Rows are one point carried round by a steady rotation, each followed by how many ticks it has turned.
The counts run from 0 to 151.
[ 97 128 131  99 148 149 107  99 157 139 161 114  96 112 124 123 100 162
  79 110 123 170 157 115 130 110 104 106 127 121 112 149 143 179  90 129
 142 122 127 117  76 185 184 144 118  97 139 119 115 127 147 154 125 146
 158 160 141 120 126 122  94 185 136 184 160 155 133 124 136 155  90 191
 116 109 131 156 144 117 180 145]	110
[127 134 138 116 135 132 137  76 159  81 134 147 116 131 155 120 101 120
  80 134 119 176 160 125 146 136  82 117 160 150 112 142 134 126 155 154
 106 153 124 124  78 125 146 175 114  70 149 129 102 119 103 126 120 150
 154 165 162 123 106 133 109 163  89 187 137  89 127 105 128 127  68 189
 159 122 118 133 144 110 172 143]	76
[ 97 174 174 129 159 143 137 113 138  98 132 125  98 122 114 156 105 157
  91  68 104 169 150 150 125 121  94  94 131 142  77 147 124 140 121 156
 148 121 117  98  84 170 169 147 137 114 132 101 123 124 120 144 133 158
 140 141 162 106 112 130  83 168 125 189 162 143 114 119 100 154 108 186
 130 108 110 179 108 104 143 147]	119
[118 136 150 108 148 131  96 120 166 112 154 141 113 113 133 134 107 129
  92  91 120 176 155 152 122  76 105 117 142 134 120 148 160 138 112 152
 111 142 123 106  83 176 159 155 144  99 168  98 107 133 118 139 134 154
 176 160 171 129 130 131 100 174 112 195 157 110 133 103 133 139  72 202
 125 126 117 130 122 114 159 150]	3
[133 117 148 113 146 138 119  93 143 109 153 113  76 144 140 131 100 146
  85  83  96 186 139 125 133 109 106 131 149 140  92 159 170 138 113 132
 138 138 125 112  79 149 156 149 104  85 123 133  98 119 112 158 134 160
 150 157 165 131 127 118 112 158  92 163  99 142 126 125 161 145  84 202
 104 110 142 121 134 120 203 158]	98
[134 132 161 107 141 127 127 101 148 101 161 141 103 134 145 122  91 144
  76  97 103 188 145 152 141 111  90 114 135 150 110 148 157 142 117 167
 111 147 122 109  70 156 168 154 126  81 150 116 108 126  96 141 127 164
 153 145 161 116 136 117 115 164 110 171 112 126 138 107 136 165  83 208
 144 111 106 121 118 112 176 143]	102
[128 101 143 113 151 127 141  78 169  91 144 137 107 135 169 122  99 117
 109 100 108 191 139 138 147 132  88 127 166 136  95 159 134 107 159 133
 129 142 114 122  78 116 142 167 124  69 118 120  92 121  90 134 133 159
 138 164 171 129 103 138 117 159  94 147 120 112 126 109 138 137  77 182
 131 125 136 122 142 102 181 166]	72
[119 118 134 106 142 118 111 120 172 111 155 138 107 124 139 140  98 116
 105  86 128 184 157 139 120  88  98 126 142 134 129 142 151 138  99 145
 114 153 134 101  77 178 168 151 139  97 151  88 113 150 121 144 137 157
 175 176 183 132 120 138 106 170 126 186 151 113 125 109 146 139  69 202
 126 129 129 128 122 109 169 141]	2
[100 143 177 107 167 124 106 115 164 122 159 129 124  95 137 124 103 149
 106  79 116 158 148 155 139 109  94 102 145 114 105 153 148 153 104 132
 146 109 111 110  75 178 169 149 155  93 132 100 121 129 117 140 140 171
 156 126 158 111 126 125 105 183 109 166 176 144 139 101 151 164 103 184
 126 114 108 172 120  91 139 150]	30
[109 153 174 131 163 133 109 122 139 106 150 136 113 107 131 151 102 142
 108  61  99 164 161 150 127 104  94 117 141 124  95 138 148 148 102 144
 146 111 116 102  71 178 166 138 147 103 126 101 115 136 111 153 152 166
 146 125 169 111 126 124 105 165 114 173 151 124 130 120 139 151  89 194
 130  98 109 152  97 112 169 143]	116
[ 90 118 147 114 170 139 119  96 165 106 130 141 130  87 158 115  95 127
 137 112 123 163 174 143 151 132  95 127 166 110 128 144 134 125 149 123
 136 102 107 112  79 145 143 177 148  78 115  95 114 128 110 129 149 157
 148 140 168 128 109 138 103 174  92 172 180 102 138 117 138 137  60 174
 122 127 126 152 137 111 172 165]	58
[125 173 157 115 143 145 122 102 133 103 123 128  92 129 117 170 113 153
  74  79 115 152 156 118 116  92  95 114 149 160  97 155 151 151 114 129
 133 133 141 117  87 175 161 155 115 112 148 118 118 119 137 147 124 159
 164 149 161 131 118 135  75 160 104 197 156 129 102 116 115 121  92 177
 103 115 137 166 126 110 151 138]	8
[128 125 151 120 146 121 130 103 165 103 168 129  97 137 147 125  92 143
  77  81  98 197 128 154 134 112  87 114 137 149  92 144 152 148 109 159
 139 154 119 108  78 159 173 153 133  81 147 125 106 130 100 150 124 160
 156 159 159 112 117 125 114 157 127 165 102 140 118  92 144 154  93 195
 135 113 122 125 122 111 172 148]	101
[104 158 140 102 147 163 156 102 131 104 122 118  90 128 117 147 101 171
  81  69 102 158 152 125 123 143 102  97 154 131  69 154 130 152 117 132
 175 115 115 127  86 161 162 149 120 101 127 111 111 119 131 156 112 145
 125 145 133 107 120 137  65 159 116 171 146 154 120 143  99 147 110 179
 127  90 126 186 121 101 155 163]	122
[107 149 137 107 158 151 142  77 145  91 109 124  93 121 137 134 121 142
 109 116 108 163 163 118 137 129 101 111 165 144  85 169 118 107 175 120
 144 112 118 131 107 123 153 181  96  91 115 124 117 123 129 140 129 150
 144 154 157 139  87 134  83 170  83 189 163 127 113 120 108 127  76 161
  98 131 164 165 148 118 169 183]	66
[ 78 112 152 103 181 133 118 117 181 126 146 120 119 101 140 116 101 140
 133  90 126 154 151 128 140 129  97 112 162  97 101 161 118 135 120 106
 155 103 112 113  84 155 161 164 142  89  99  92 117 137 130 129 149 155
 144 145 163 128 106 139  91 188 120 161 188 138 142 116 132 150 100 168
 120 121 143 167 141  90 149 172]	141
[135 170 137 119 124 149 128  83 142  96 129 124  86 143 119 158 110 146
  85  97 103 167 147 125 116 101  96 108 140 167  87 154 146 142 138 138
 141 147 139 123 101 164 165 156 101  97 141 130 114 122 129 155 125 149
 155 158 157 132 112 130  77 154  95 211 143 129  86 107 119 113  91 182
  93 112 141 146 133 110 165 142]	93
[142 102 146 109 130 132 135  90 161 103 178 135  87 147 145 132  89 154
  93  74 108 195 126 161 135 112  94 112 152 144  90 150 161 140 114 139
 155 157 120 124  80 159 168 147 131  89 137 110 108 122  92 153 110 152
 154 163 145 127 130 115 103 156 119 147 118 141 136 114 139 152  86 203
 120 115 131 127 128 101 170 156]	100
[126  90 135 113 148 131 144  89 169  88 155 150 104 131 165 123  98 119
 110 106 110 197 149 156 146 138  92 120 163 138 106 154 129 105 167 148
 112 149 115 113  89 122 147 180 127  77 132 113 107 128  94 130 118 148
 156 174 153 140 109 135 110 158  94 160 134 115 134 120 122 142  72 191
 144 125 131 126 138 105 170 178]	73
[103 142 138 118 161 137 165  96 156  82 101 120 110 138 133 148 104 133
  93  88 121 165 158 112 130 146  81 113 174 145  81 168 100 113 148 134
 151 120 113 121  95 133 137 175 121  99 123 106 115 131 138 126 131 161
 132 164 157 119  87 152  80 161  92 172 167 125 111 133  95 114  91 159
 142 122 141 189 128 101 146 160]	149
[ 94 186 166 130 157 147 136 110 130  98 120 123 100 131 113 148 116 152
  78  76  99 150 154 127 140 127 100 110 134 134  83 154 126 146 121 154
 158 110 115 105  85 175 166 153 124 113 125 117 112 127 132 152 128 161
 145 138 158  96 120 128  91 166 110 176 145 144 116 136 106 146 103 185
 134 103 111 184 109 122 162 145]	120
[128 153 130 107 132 149 129  84 139 115 140 128 117 136 118 129  87 153
  65 111 121 158 138 120 124 122  88 108 154 138 111 137 146 185  83 129
 161 140 127 131  66 169 176 140 105  92 141 132 111 110 134 141 124 141
 148 161 145 117 125 126  89 176 129 187 155 137 121 110 135 128  90 194
 137 100 105 161 135 103 173 118]	108
[ 84 128 162 101 183 134 118 118 165 113 131 132 128  94 151 132 108 125
 136  80 113 160 178 135 144 125 101 126 167 109 112 155 127 116 147 122
 135  98 107 112  71 148 146 173 148  86 115  86 108 137 120 133 145 163
 150 135 166 115 116 141  98 176  92 153 173 110 143 138 132 153  74 169
 128 122 128 166 124 107 163 169]	143
[ 99 164 169 108 159 131 137 100 157  90 120 129 142 114 127 120  92 143
  82 111 123 147 147 113 136 158  81  95 166 124 102 152 115 158 104 147
 149 117 116 127  71 137 160 163 126  75 131 123 110 122 122 117 122 156
 129 136 144 100 125 145  91 181 116 178 167 110 141  98 116 144 101 169
 171 102  99 176 130  94 140 136]	134
[124 140 123 106 129 145 121  69 155 103 118 128 109 128 139 116 107 121
  82 149 131 162 159 102 137 111  92 121 155 134 129 149 140 156 128 132
 123 137 127 122  82 134 165 170  84  72 138 145 116 113 133 135 128 147
 162 175 157 141 116 137  86 185 106 202 156 110 115 103 129 118  62 187
 133 133 131 129 158 120 186 131]	80
[130 167 157  87 137 144 132  99 144 108 134 125 120 131 129 126 106 170
  60 106 113 148 144 113 137 136  88 104 150 141  95 143 138 179 104 145
 141 137 124 130  64 155 165 159 113  83 150 138 116 111 128 139 110 155
 145 146 120 109 141 125  90 178 105 183 141 141 139 118 115 154  93 188
 147 104 100 180 133  99 151 127]	22
[ 92 130 142  99 161 134 135  82 165 118 119 112 128 113 140 100  96 138
 105 136 126 139 150 101 145 151  83 116 160 105 112 160 110 154 125 119
 159 104 117 127  77 132 170 168  99  68 111 125 110 123 135 129 143 154
 134 141 151 120 110 140  97 199  99 176 175 125 139 105 126 141  95 169
 132 124 132 169 164 101 166 147]	53
[ 96 153 145 128 173 149 130  82 145  78 115 146 113 102 137 130 122 122
 122 110 115 165 178 142 142 131  90 108 155 126 105 153 114 112 174 144
 119 105 113 114  95 137 148 187 129  94 132  99 128 137 130 134 143 149
 146 147 164 125  99 143  86 166  86 199 182 101 117 115 102 129  67 175
 141 130 125 165 137 124 155 162]	62
[ 98 151 154 111 161 140 155 102 136 111 131 106 100 136 118 151 104 164
  80  71  93 166 142 105 126 143  91 104 155 133  67 169 115 150 117 142
 173 114 114 120  86 159 159 152 106 101 112 114 112 120 131 155 118 149
 136 156 150 112 112 139  79 170 124 171 150 167 120 135 110 148 121 177
 127 106 143 182 133 107 161 161]	123
[129 135 147 119 143 117 145  75 167  75 134 145 116 137 159 107  94 114
 101 122 112 178 131 147 140 126  78 114 153 143 112 159 133 115 147 152
 108 158 120 122  85 118 152 164 119  71 141 133 111 135  96 119 121 160
 155 151 166 128 105 136 104 168 113 181 134  95 113  84 120 137  83 174
 151 127 125 128 138 107 164 155]	75
[104 142 153  95 145 149 105  91 158 136 152 114 101 117 126 116 101 161
  91 103 112 159 149 124 125 104 103 112 144 119 111 146 158 185  87 110
 162 122 121 132  78 174 178 140 114  98 125 114 103 123 122 152 126 150
 157 144 143 122 142 124  82 181 114 177 155 142 137 107 149 150  90 197
 101 111 129 156 134 105 176 143]	111
[ 91 141 158 111 175 143 137  96 140 116 124 100  99 113 134 137 108 166
  97  83 101 150 157 104 148 140  99 119 147 120  79 176 121 142 138 131
 167  94 116 114  86 159 159 161 111  89 101 123 116 119 129 152 139 160
 130 146 143 124 106 130  85 176  95 161 148 170 121 142 133 157 119 167
 116 111 142 190 143 118 177 165]	39
[103 118 163 102 164 145 143  96 149 118 147 121  98 117 140 126  96 168
 116  76  99 169 144 134 140 146  94 114 171 128  76 165 127 138 141 120
 180  96 103 116  78 135 149 159 127  79  93 108 107 122 113 145 130 159
 123 135 136 119 104 132  90 163  93 128 143 162 141 135 131 163 110 173
 113 115 134 191 138  95 160 176]	41
[132 146 147 127 135 127 140  89 141  98 142 126 113 136 131 133  93 137
  63  98 117 175 132 136 131 128  76 100 120 141 100 137 146 157  99 163
 132 150 128 112  72 167 175 146 123  99 151 123 117 130 114 139 115 153
 152 179 157 115 121 126 102 170 144 188 137 142 123 101 124 145 100 202
 164  94 103 137 130 105 153 127]	105
[130 112 143  94 142 143 130 114 147 121 162 119  83 142 145 148 109 151
  94  59 109 180 148 134 133 107 112 128 151 143  89 153 162 134 116 132
 140 135 123 120  71 152 139 153 137  91 138 116 101 119 109 156 127 160
 146 158 149 135 136 123  97 150  98 144 101 154 140 145 136 159  89 200
 110 117 132 154 120 104 177 153]	14
[ 86 108 143 100 167 123 121  89 186 124 144 129 130  89 153 107  98 138
 129 120 126 156 150 140 144 137  89 109 164 102 116 159 119 136 131 107
 153 110 120 120  91 141 171 161 130  81 102 101 113 131 121 127 138 150
 146 152 165 127  95 140 104 188 117 167 189 129 128 101 139 145  87 170
 110 127 146 156 157 102 152 168]	56
[105 106 169 111 168 124 140 103 160 116 145 116 103 110 156 117 105 157
 113  91  96 168 148 132 158 146  95 113 147 124  83 169 125 125 148 144
 145 106 106 105  74 146 161 175 137  83 107 113 105 126 112 144 140 172
 137 133 154 124 108 122 107 183 102 141 132 154 148 130 132 183 104 171
 142 123 129 167 136 106 161 182]	43
